Each named move below is a turn or a mirror, shown by a few rows before and after it. Which moves, in which order, take the first row of each later pair to the second? The first pair is answered.
move pap:
[-13.9  13.9   9.9   8.5  12.5   5.5  22.2  17.6 -16.4  18.0 -14.5  29.0
  -2.4 -15.7  -5.9] => [-10.8  21.9  11.5  14.6  13.8   2.8  21.1  22.0 -16.7  18.7 -11.8  25.8
  -2.4 -12.4  -3.1]
[ -8.9  22.1 -22.7  68.1  18.5 -20.1   7.0  13.8  17.0   8.2   7.4   1.4
 -17.4  13.1  17.9] => [-21.1 -47.9 -24.0  18.5 -13.0  23.7  20.2  -9.4   6.1   3.2 -20.9  34.3
 -29.0 -18.2  -6.0]
[-40.2  -8.4 -11.5 -19.7 -23.6  -7.8  13.5 -10.1  -7.9   3.4 -11.3  33.9
  -0.6 -33.1   9.1] => [-32.6  41.4  -9.8  15.9  -0.9 -38.3   3.8   6.9  -1.8   7.7   8.6   9.2
   7.2  -9.3  25.6]
[ 20.8  10.5  -5.9  -0.1  14.2 -25.4   5.9 -13.7  -3.6 -28.7   9.5 -41.5
   9.7  32.1   4.6] => [ 11.7 -34.2  -7.3 -31.4  -4.9   4.6  14.8 -29.4  -9.6 -34.7  -8.4 -18.8
   1.3   9.4  -9.8]
move nugel:
[-19.1  13.8 -27.6  50.3  26.8 -29.9   3.4 -10.6  18.8  -6.7  20.3  11.0
 -16.0   2.0  32.7] => [  4.6  12.0  -1.0  10.9  57.2 -36.6   7.0 -20.0  16.0 -34.0  24.6  13.1
   2.7  13.6  19.4]
[ -9.3 -12.7 -19.2   9.6  15.4 -33.6   9.6 -30.1  18.3 -34.9   3.9   5.0
 -11.5   6.8  18.2] => [-13.4 -11.7 -24.0  17.0  10.4 -32.1   7.3 -28.4  18.2 -28.0   3.1   5.2
 -16.0   6.2  19.3]
[ -1.0 -18.5 -21.1   1.5 -37.9   1.2   2.1 -25.3   9.0   8.1 -13.1 -30.7
 -12.5  -8.1  18.5] => [ 20.1 -20.6   3.1 -37.0 -12.1  -3.8   7.4 -34.1   7.5 -16.7 -11.4 -27.6
   4.3   1.6   7.6]
move mibu:
[ 16.9  15.3 -13.0  22.5  24.3 -25.6   2.3   0.2  27.0  -1.7  -7.2 -31.1
   4.8  26.3  20.4] => [ 33.8  15.2   5.5   1.8  32.5  -7.7   3.5   3.8  17.7   1.8 -13.5 -28.9
  15.7  29.5   6.4]
[  5.2 -16.3 -14.9   5.7  -3.8 -15.9  -3.6  -2.7  -5.7  -2.4 -24.1 -22.8
 -17.3  18.1   5.7] => [ 10.5 -13.8 -12.2   6.8   1.1 -11.6  -3.6  -0.3  -6.8   2.3 -25.4 -24.9
 -14.0  22.4   3.1]
[ 22.1  18.1  -8.4  28.5  40.9  -0.4  23.5   6.2  29.4 -11.7   3.4  44.9
  -1.3   3.9   6.6] => [ 32.8  15.1   6.7   9.0  43.1  12.4  24.9   9.7  21.4 -10.5  -0.5  46.9
   8.4   6.0  -3.8]
move fivu:
[-3.0 -0.5 -4.6 12.1  9.4 -4.4 -2.5 -5.8  3.0 -6.6 11.4  0.7 -6.1 -4.2
  0.0] => [-8.0 -0.2 -2.0 12.5  1.4  0.8 -2.9 -0.6 -1.3 -2.3 13.0  4.8 -4.1 -9.7
 -0.4]
[-19.0  23.4  -0.9  12.1  -9.3 -49.3   0.1   8.7  10.0 -19.7  28.9 -13.9
  16.4   5.3  25.4] => [-33.0  16.2  15.6  -5.9 -31.3 -25.7   4.4  21.4 -15.2 -12.0  34.6  12.6
  22.6 -13.0  10.3]
[ 18.2   3.7  -0.5   7.3  19.6  10.7  -9.9  12.6   7.6   8.0  -4.4  18.7
  -2.7   6.7 -16.0] => [ 17.7   7.1  -3.8  14.3  18.2   8.8 -12.9  12.7   9.8   7.7  -3.8  14.9
  -1.4   7.4 -12.7]
move vev:
[ -9.2  -1.4 -14.3  13.8 -15.9  -2.1  -5.4   3.1   1.2  -8.5   9.1 -14.8
 -13.7  -4.5  -0.5] => [  0.3   2.1   2.0  -6.7   1.1 -12.0  -3.4  -0.6   1.3 -26.8  16.3 -11.4
  -1.3   4.7  -5.5]
[ 25.4   8.9  -1.0  19.1  35.5  19.1   5.9   1.6   5.3  22.5  -6.6  11.4
 -17.5   9.5  -5.0] => [  8.1  17.8 -18.3  38.8   8.5   3.3  -4.0   3.3  12.2  26.2  -2.7  -8.5
 -20.5   8.1   8.6]
[ -0.1  -5.5 -12.7  12.7  -0.7 -23.7   0.4  -7.4   5.2 -19.8   4.1  -0.6
   4.0   9.9   2.3] => [ 11.0 -11.7  -2.2   2.5  15.9  -9.5   6.1  -9.0   3.4 -21.2   1.2  13.7
   4.4  10.1  -7.3]
[ -4.8   8.9  16.8  -9.3  25.3 -14.0  14.9  -0.2  -8.0 -29.3  12.3  25.5
   8.5  -5.5   3.4] => [ -6.0  -5.7   5.5   7.5  17.4  20.5  20.8   3.4 -11.2   0.3  -4.6  39.4
  -9.0 -16.7  -3.0]
Then:
Between the rows of a pair lie two moves.
[ -1.6   4.2  13.3  13.3  23.4  -6.5   5.8  10.0 -10.6   5.6  -0.2  15.6
  -0.8  -2.0  -9.9] => [ -2.0   4.7  11.0  16.9  14.0   3.7   3.9  14.3 -15.1  15.8  -2.5  12.3
  -0.9  -2.3 -11.3]  vev then mibu
[-22.3  -1.3  17.4 -16.9 -25.7 -11.2 -21.2   2.9  -2.3  -7.9  33.9  22.1
  35.3 -20.8  24.0] => [-15.3   4.9  16.5 -13.5  -7.3 -24.7 -19.9  -1.0   5.1 -17.9  38.6  18.4
  34.9 -12.2  30.0]  mibu then nugel
[ -0.3 -14.8  29.3 -21.4  -8.7  -1.9  -6.8  -1.0  13.2  -7.2  -9.9 -28.2
  -0.1   8.9  24.5] => [ -8.6 -21.1  15.3   3.0 -18.9  20.4  -4.8   6.4  11.1  17.2 -17.1 -17.8
 -16.3  -2.8  25.4]  vev then nugel
[ -2.1  -4.7  -0.6  -3.6 -26.3  24.3 -12.5   9.3  -8.5  30.2 -14.3 -17.7
   2.4  -9.9   2.8] => [ -6.9  -5.4   4.0 -20.9 -34.7  -1.8 -17.1   2.7  -3.7   6.1  -5.3 -27.9
  13.2  -7.0   6.2]  vev then pap
[  9.9 -25.1 -13.3   1.7 -14.3  23.3   6.9 -27.4   8.3 -11.0 -34.4   5.7
 -17.8 -26.9  12.7] => [ 26.5 -19.9  -1.1 -14.6  10.2  13.7  10.3 -32.1  12.7 -26.5 -30.4   5.8
  -8.6 -18.0  10.5]  mibu then nugel
[  2.6  14.6   6.2 -11.6   7.7 -29.3  -6.3 -20.2  20.0 -14.4 -20.7 -14.4
  -0.1   3.1  -5.5] => [-13.8  -4.8 -11.9  -0.2 -18.5 -12.6  -5.5 -22.0  17.6  -0.7 -29.0  -6.3
 -12.8 -12.2  -4.2]  nugel then pap
[-10.2   1.6 -19.4  32.7 -12.5  14.7  -1.1  -4.3   6.9  13.2  -7.8   0.9
 -16.5 -19.1  -1.1] => [  4.3 -10.4   8.5 -23.0  11.9  -2.2   5.6 -21.3   6.2 -32.6   1.5   9.1
   3.6 -11.8 -13.9]  nugel then mibu
[-17.9  29.5  43.2 -11.7  -8.8  -4.8   4.2  18.8 -22.6  -2.0  13.7  25.0
  20.6  -4.8  -5.7] => [-24.3  14.4  39.7 -10.8 -10.0   7.1   9.5  14.3 -25.1  -0.3   8.1  41.2
  11.6 -13.8  -7.4]  mibu then vev
[  6.1   6.1  12.2 -31.6  10.5  -4.9  -0.6  -6.4  -5.1 -12.7   7.7  20.3
  14.5  -0.2 -17.0] => [ -0.9  14.7   8.1 -25.2   6.9 -20.0  -2.6  -5.8  -2.8 -18.6  14.3  14.9
  16.6   0.4 -10.3]  pap then mibu
[-20.2  16.6  18.2  -1.2 -40.1   3.6   5.9  15.7  -6.7 -13.4   5.0 -22.9
   3.2  19.1   8.7] => [ -9.2  -6.4  29.1 -21.8 -26.5  29.8  17.1   7.5 -11.9 -15.3  -6.6   0.9
   0.5  12.6  -7.2]  fivu then vev
